In the rows, zero is written as 128.
M: 4 groups of rows, each row roughly a mix of its group's hidden directions; one row fits no group
M (165 x 11)
[[138 176 126  85 116 149 131 122 133 162  93]
 [135 147 112 117 108 120 168 123 135 170 179]
 [103 179 147 131 107 111  96 157 104 135 107]
 [170 184 144 147 126 119 142 131 104 128 159]
 [186 169 128 109 115 133 116 114 125 108  97]
 [155 141  84 135 123  88 147  97 103 123 155]
 [120 136 113 151 153 157 166 180 135 108 106]
 [131 157 161  90 145 129 147 153  93 166 130]
 [102 126 144 138  97 101 156 187 126 116 141]
 [150 123 102 143 161  90 157  85 152 123 122]
 [159 119 146 130 150  92 164 123  96  86 131]
 [145 113 142 113 160  98 135 119 135 107  67]
 [ 98  92  98 112 147 113 157 125 152  97  97]
 [142 102 100 142 118 150 106 107 172 101 164]
 [128 137 124 124 100  76 115 156 136  81 151]
 [164 159 132 147 152 172 138  88 113 141 121]
 [ 88 110 115 143 155 149  97 106 143 148  87]
 [146 150 113  81  95 123 103 114  98 143 160]
 [154 144 144 114  79 113 136 180 139 111 138]
 [169 126 127 174 150 141 132  93 116 162 146]
 [140 162 168 137  74 129 106 132 119 153 140]
 [130 136 129 140 127 147 146 183  99 146 174]
 [138  97 108 117  80  87 131 144 164 121 120]
 [135 134 145 129 119 165 125 152 145 138 195]
 [124 147 151 146 152 146  75  92 133 137  97]
 [ 89 114 118  87 145 108 140 143 123 100  84]
 [113  86 120 148 116 158 140 174 113 163 126]
 [109 124 137 133 190 125 140 172 120 112 104]
 [153 142 124 104  97 101 179 158 140 138 150]
 [145 175 173 145 130 107 132 113  97 150 109]
 [110 148 160 124 133 104 119 105 153  99  74]
 [131  88 132 146 174 146 116 142 132 116 177]
 [108 137 152  74 153 120 130 146 139 141  83]
 [147  95  86 144 137 155 125 114 156 116 171]
 [115 172 184 147 146 147 141 151 129 122 146]
 [101 152 102 101 124 104 116 141  81 125  89]
 [155  95 104 162 127 155 143 120 120 120 178]
 [ 87 138 143  89 135 136 107 140 135 137  74]
 [154 147 172 124  75 103 115 114 132 112 143]
 [156 141 143 149 137 152  98 134  78 166 114]
 [ 88 130 132 143 135 101 129 149 128  68 151]
 [137 127 132 102 156 145  97 151 135 168  80]
 [ 80 131 146 115 158 123 124  83 164 114 128]
 [153 146 112 113 142 156 155 115  83 153 164]
 [108 102 135 172 107 150 102 150 134  89 106]
 [102 180 120  89 129 139 104 111 121 156 105]
 [ 93 108  95 125  98 103 116 181 123 121 136]
 [114 145 170 139 109  93 120 137 169  92 112]
 [ 97 131 172 109 132 101  84 148 136 154 114]
 [133 153 164 174 163 165 131 105 137 122 124]
 [ 81 113 133 130 157  86 119 161 132 103 106]
 [103  80 102 133 109 129 146 164 128 124 169]
 [ 96 133 141 111 130 153  85 142 181 146 121]
 [123 118 115 105 142 100  96 166 112 174 102]
 [147 152 146 153 172 165 126 107 139 140  90]
 [132 104  76  98 135 129 126  77 146 119 119]
 [101 136 113  87 143 159 105 104 163 139  98]
 [135 130 129 141 115 140 192 162 133 121 167]
 [127 142  95 111 133  97 150  94  88  91 125]
 [118 106  99 159 142  92 104 130 159 118  86]
 [123 110 146 102 151 102 139 152 148  99  75]
 [ 95 129 156 141 110 133  94 123 172 116  87]
 [105 139  97 109 124  79 104 124 147 107  88]
 [138 115 127 166 133 125 140  92 189 129 148]
 [125 164 127 138 113 118 164 139  88 154  85]
 [156 152  86 148 166 126 146 114 102 102 106]
 [110 140 157 132 108 184  81 131 126 143 133]
 [132 139 141  61 103 147 122 113 138 149 101]
 [ 94 127 114 105 124 146 100 132 190 128 107]
 [152  93 111 158 120 141 137  99 111 144 179]
 [ 68 123 128 104 107 134 101 139 152  93 135]
 [125  92 100 107 116 173 127 103 133 129 172]
 [133 120 165 151 123 107 133 128 161  85  85]
 [107 159 118  87 138 128  93 177 116 131 112]
 [133 127  90 108 113 165 114 138 131 187 127]
 [113 120 153 141  75 101 146 151 145 107 160]
 [132  67 139 139 124 162 130  86 140 115 138]
 [135 177 115 106 121  82  92 127 119 127 103]
 [142 104 184 138 133 107 157 122 166 117 108]
 [131 105 118 131 122  94 124  86  82 149 161]
 [132 147 166 109 101 102 112 161 140  87 150]
 [ 79  96 157 123 138 147 110 153 133 102  99]
 [122 142 124  82 120 149 104 137  88 163 159]
 [ 93  77 145 163 141 157 114 151 114 128 132]
 [116 134 121 126 124 167 102 142  85 180 117]
 [108 107 132 169 148 102 142 117 172 165 140]
 [106  70 163 145 117 127 138 165 112 136 123]
 [102 146 101 134 106  93 114 144  73 124 111]
 [116 143 153 139 123 113  95 146 186 105 103]
 [137 141 133 123 174 166 109 127 137 159  83]
 [155 162 108 143 116 129 141  93  97 147 173]
 [100 112  84 110 171 132 124 111 144 118  90]
 [ 93 129 162 106 139 101  73 145 135 143 124]
 [137 107  89 114  97  91 171 137 102 126 121]
 [124 148 136 152 129  97 171 171 117 112  94]
 [146 172 137 115 115 120 158 142  77 150 113]
 [115  64 146 158 116 120 136 131 146 102 105]
 [103 112 129 150 123  91  99 147 175 101 107]
 [127 156 163 162 114 121 172 161 103 139 116]
 [100 135 120 124 159 154  89 143 132 166  89]
 [110 100 138 168 116 142 129 170 151 130 172]
 [139 180 187 125 131 143 126 131 148 146 127]
 [159 156 121  77 106 114 104  93 107 124 129]
 [108  78 114 131 145 158 163 108 140  95 142]
 [119 118 125 152 102 113 149  80 145  88 160]
 [153 112  80 143 159 112 122  83 125 107 115]
 [175 138 111 137 144 104 161 144  95  97 147]
 [140 203 156 118 127 121 127 114 120 133 111]
 [119 143 169 125 161  67 124 132 108 118 125]
 [101 142 142 144 155 107  76  97 149 124 103]
 [131 150 118 128  90 145 111 145 101 164 177]
 [154 112  90 167 148 152 133 117 100 146 162]
 [177 104 148 124 114 154 136 120 157 147 170]
 [ 85  94 102 143 138 129 141 104 176 127 143]
 [100 136 148 144 131  97  77 149 101 120  97]
 [111  90 114 166 152  93 140 118 107  90 122]
 [116 155 155  74 155 144 132 138 128 149  93]
 [161 125 139 134  97 161 126 117 135 167 176]
 [123 105 101 152 150  83 148 144 135 166  99]
 [113  81 148 118 132  92 131 178 140 146 138]
 [135 156 157  87 136 116 145 102 123  79 146]
 [166 159 119 101  91 130 146 140 102 120 167]
 [139 170 102  89 150  92 113 132 161 130 131]
 [ 87 134 164 149 171 105  96 120 120 112 133]
 [171 154 120 133 115 149 131 128  96 182 138]
 [142 128 120 116  82 124 134 169 114  93 168]
 [119 119  97 129 115 147 122 124  93 170 179]
 [132 120 122 143 119  98 148 100 112  83  78]
 [ 97 116 125 142 119  75 151 154 116  88 139]
 [103 102 141 154 169 148 118 148 171 125 101]
 [118 166 101  98  90 123  83 132 141 113 115]
 [107 156 127 148  91 128 125 167  98 168 111]
 [145 147 142 114 106  88  91 100  99 154 148]
 [ 98 143 155 121 128  84 116 176 139 115 100]
 [159 173 117 137 146 137 143 107  74 135 130]
 [164 134 142 186 133 141 148  98 113 153 140]
 [120 122 113 164  88 151 161 107 145 146 165]
 [103  91 162 161  96 135 117 132 136 161 153]
 [109 112 115 108 147 114  94  89 157  83 125]
 [141  96  85  82 105 120 109 125 159 116 135]
 [121 114 107 128  89 149 109 169 147 176 127]
 [134 154 155 102 133 126 137 112 141 187 161]
 [133  76  98 107 117 120 104 120 175 114 127]
 [ 95 129 171 105 129 162 125 151 168 131 104]
 [130 107 126 187  93 136 131 126  89 111 145]
 [149 105 143 111 145 132 190 128 109  96 144]
 [166 160 108 144 129 139 155  96  86 106 136]
 [131 132 110 163 146 150 104  87 133 179 127]
 [116  92 115 156 151 140 138  89 175 107 126]
 [153 191 141 120 137 169 131 118 103 128 128]
 [187 143 146 165 140  98 128 121 142 142 109]
 [149 173 148 143 111  98 150 119  80 136 136]
 [149 160 111  94 123 155 134 122 106 169  91]
 [155 108 130 123 100 154  86 119 145 172 153]
 [143 120 147 102 132 156 119 162 174 123 170]
 [145  96 107 145 119  98 168  99  88 116 133]
 [ 95  95 119  91 106 143 127 145 110 143 174]
 [126  78  97 129 103 147 144 112 155 109 163]
 [106 119 107 110 134  67 126 115 109  88 122]
 [121 154 116 154 131 157 137  85  92 167 140]
 [ 95 102 134 126 132 152  93 161 167 111  99]
 [123 162 129 108 149 100 147 112 101 104  77]
 [ 91 110 152 166 162 115  99 124 149 102 144]
 [ 95  76 101  91 125 135 110 149 145 135 141]
 [120 109 114 157 139 157 121 125 146 185  92]]
the one row of each list that fits no group (the others fit one group, some only roughly)
    k_64: [138 134 125 116 131  92 141 147 144 120  58]
    k_601: [155 111 121 124 159 182 135 132 161 140 161]
    k_179: [143 138 139 110 179 179 138 109 152 147 131]
    k_430: [126  97 137  76 121 126 159 176 141 130 130]
    k_869: [107  69 103 145 140 142 170 129 119 130 143]
    k_139: [129 108  72 155 111 139 132 118 162 154 153]
    k_195: [ 89  96 148  94 103 101 140 137 159 121 103]
    k_797: [123 159 143  96 158 161  98 127  91 156 134]
    k_876: [152 196 125 132 127 134 132 147  97 103 140]
    k_92: [159 176 131 101 147 132 159 106 112 110  98]
	k_430
    k_226: [142 144 136  97 155 182 119  93 143 131 101]
    k_845: [121 108 105 147  67 115 145 144 137 117 164]
    k_902: [147 163 179 113 105 121  88 122 116 145 111]
    k_941: [151 142 120  92 111 149 164 110 113 108 175]
    k_701: [ 83 113 131 138 105 112 133 150 150 115 183]
    k_682: [164 164 145 111 111 174 103 117 103 144 125]
    k_69: [147 179 147 129 134 111 103 107 125 178 139]
    k_389: [118  91  72 131  97 137 148 151 156 130 124]
    k_843: [135 113 163 172 111 173 132 151 110 139 152]
    k_52: [130  80 105 141 138 157 148 134 171 144 101]
    k_393: [158 143 103 125 134 157 115  89 137 164 169]
    k_328: [184 163 137 127 122 105 150 109 116 126 163]
	k_393
    k_225: [121 123 133 130 158 157 123 127 115 177  75]
    k_800: [137 134 164 132  89  77 111 135 164 136 120]
    k_187: [100  90 112 135 134  93 170 148 160 124 145]
    k_637: [139  76 131 168 135 125 174 137 139 134 108]
    k_542: [147 132  98 125 150 124 127 121 117 158  62]
    k_160: [142 149 189 126 141 129 106 145  96 143 102]
    k_51: [ 78 103 114 123  97 132 143 164 154 114 150]
    k_391: [169 168 127 160 127 145 133  87 144 103 141]
    k_546: [136 136 140 122 120  63 121 149 136 135  83]
    k_775: [150 179 130 138 118  73 129 104 145 119 124]
    k_394: [152 111 118 117 139  80 169 143  92 140 149]
    k_883: [127 124  97 117 153 135 102 143 129 107  64]
    k_262: [169 126 147 150 144 162 158 109 134 172 140]
	k_883
